Each row has a name. Each question is about the rows just above it.

Columns, left to right: M Y W D
[101 131 124 147]  k433
[101 131 197 147]  k331
[148  72 144 120]  k674
Which column holds this, read top down? [197 144]
W
Which column holds this, read top down? [101 148]
M
Where do [101 131 197 147] appear?
k331
Which column holds this, read top down? [124 197]
W
Which column holds this, read top down? [147 120]
D

Columns, left to right: G S P R
[188  93 196 158] -> k100
[188  93 199  73] -> k674
[111 176 150 100] -> k759
What is the next entry after [111 176]?
[150]
[188  93 196 158] is in which row?
k100

Columns, left to right: N E F A J U V X B
[153  85 136 122 167 156 185 196 149] = k586
[136  97 139 149 134 154 105 133 196] = k331
[153 136  85 122 200 160  65 169 116] = k433
[ 99 185 137 117  62  87 174 119 133] = k362
[136  97 139 149 134 154  46  81 106] = k361
[ 90 181 108  89 124 108  60 122  84] = k100
[128 139 107 141 113  98 194 141 198] = k759
[137 155 167 123  93 112 122  61  70] = k658
Give the next entry after [ 62  87 174 119].
[133]
Which column holds this, read top down? [185 105  65 174  46  60 194]
V
Which column holds [196 116 133 106  84] top down?
B
Which column holds this, read top down? [ 84 198]
B
Give the next entry after [153  85 136 122].
[167]

Columns, left to right: git rer Topos lere zaf Buk sezi kimak
[ 67 167 184  69 165 184 186  70] = k759
[169  73 169 172  70 166 178  68] = k331
[183  67 167 186  69 165 184  71] = k674
[ 71 184 123  71 187 112  70 186] = k196
[ 95 185  83  81 185  74  77 189] = k751
[ 95 166  73 169  70 172  78 183] = k361
[185  70 123 187 175 141 184 185] = k362
Which column holds this, read top down? [186 189 183]
kimak
The next entry after [ 73 169 172  70 166]:
[178]
Which column holds this, read top down? [184  70  77  78 184]
sezi
Which column holds [178 184  70] top down?
sezi
What is the next entry after [ 67 167 186  69 165 184]?
[71]

Columns, left to right: C L Q H K Z T
[120 124 122 129 124 139 139] = k586
[133 126 140 115 125  54 144] = k658
[128 128 144 132 126 112 127] = k196
[120 124 122 143 126 194 119] = k362
[132 126 137 115 126  66 142] = k674
[128 131 154 133 129 121 118] = k18
[128 126 136 125 125  83 138] = k759
[129 127 143 127 126 101 131] = k361
[131 129 150 123 127  87 130] = k751
[123 150 131 129 127 112 127] = k331
The next entry after [131 129 150 123 127]:
[87]
Which column holds [128 128 129] top down?
C

Columns, left to right: Nesol nupe gaz zeso taf pigof
[149  68 128 124 138 100] : k331
[117 172  96 139 116  87] : k362
[ 68 149  94 145 120  90] : k100
[115  82 124 128 179 116] : k196
Give the next entry after [149  68].
[128]
[96 94] is in which column, read top down?
gaz
Which column holds [116 120 179] top down?
taf
The next entry after [124 128]:
[179]

Columns, left to right: fupub litu fofa nubuz dilo rodak pep fek
[111 148 188  66  68 105 144 130]  k100
[ 62  72 120  70 118 178 112 106]  k751
[111 148 188  66  68 165  84 127]  k759
[ 99  83 185 121 128  78  83 153]  k658
[ 62  72 120  70 118 178 112 166]  k18
[111 188 148  66  68  93 118 187]  k674
Whose row is [ 62  72 120  70 118 178 112 106]?
k751
Which column holds this, read top down? [ 68 118]
dilo
Whose row is [111 148 188  66  68 105 144 130]?
k100

Columns, left to right: Pese Guti Dosu Fid Bel faf Zutu Leduk
[149 127 133 129 128 141 127 127]  k674
[149 127 133 129 128 141 127 125]  k196
[164 118 135 123 128 159 131 133]  k433
[ 64 138 120 129 131 118 127 140]  k18
[ 64 138 120 129 131 118 126 140]  k331
[124 124 134 127 129 112 127 140]  k362
[163 120 133 125 126 139 128 132]  k658
Which column holds this, read top down? [127 118]
Guti
Which column holds [131 131] top down?
Bel

Columns, left to right: tepi bitin kika rebok
[107 130 120 137] -> k433
[126  89 148 129] -> k18
[ 89 140 156 120] -> k196
[140  89 148 121] -> k751
[110 131 121 136] -> k362
[139 106 141 122] -> k658
Which column holds this, read top down? [140  89 131 106]
bitin
Whose row is [140  89 148 121]?
k751
Which column holds this, read top down? [148 121]
kika
[129 120 121 136 122] is in which column, read top down?
rebok
What is the next entry after [ 89 140]?
[156]
The next entry after [140  89]:
[148]
Give the next entry after [107 130].
[120]

Columns, left to right: Mumuv Giseg kenon bar Gapo
[158 140 124 146 156] = k331
[124 126 205 146  77] = k674
[160 126 205 136 138] = k586
Which column holds [146 146] top down?
bar
What is the next entry after [126 205 146]?
[77]
Whose row is [160 126 205 136 138]?
k586
Which column holds this, read top down? [156  77]
Gapo

Columns, left to right: Furo lon kadok nub Pokik Nitu Tubat Nokez
[122 123  95 126 118 154 109 108] -> k362
[ 88 129 134  80 134 150  92 119] -> k433
[139  83  82 146 205 196 114 141] -> k100
[129 131 126 127 104 120 110 109] -> k759
[122 127 112 116 126 113 120 120] -> k586
[144 136 141 139 149 105 138 128] -> k331
Give the next entry after [136 141 139 149 105 138].
[128]
Which column holds this, read top down? [ 95 134]
kadok
[141 109 120] is in which column, read top down?
Nokez

Columns, left to right: Kunup kov mal nufun Pasa topa nilo Rutad
[ 83 117 114 119 186 131 127  98] = k658
[151 132 136 150 122 199 142 143] = k674
[ 86 124  79  95 147 153 117 140] = k331
[108 132 136 122 150 142 199 132] = k18
The next entry after [136 122 150 142 199]:
[132]
Whose row is [151 132 136 150 122 199 142 143]?
k674
Which column holds [150  95 122] top down?
nufun
Which column holds [140 132] top down?
Rutad

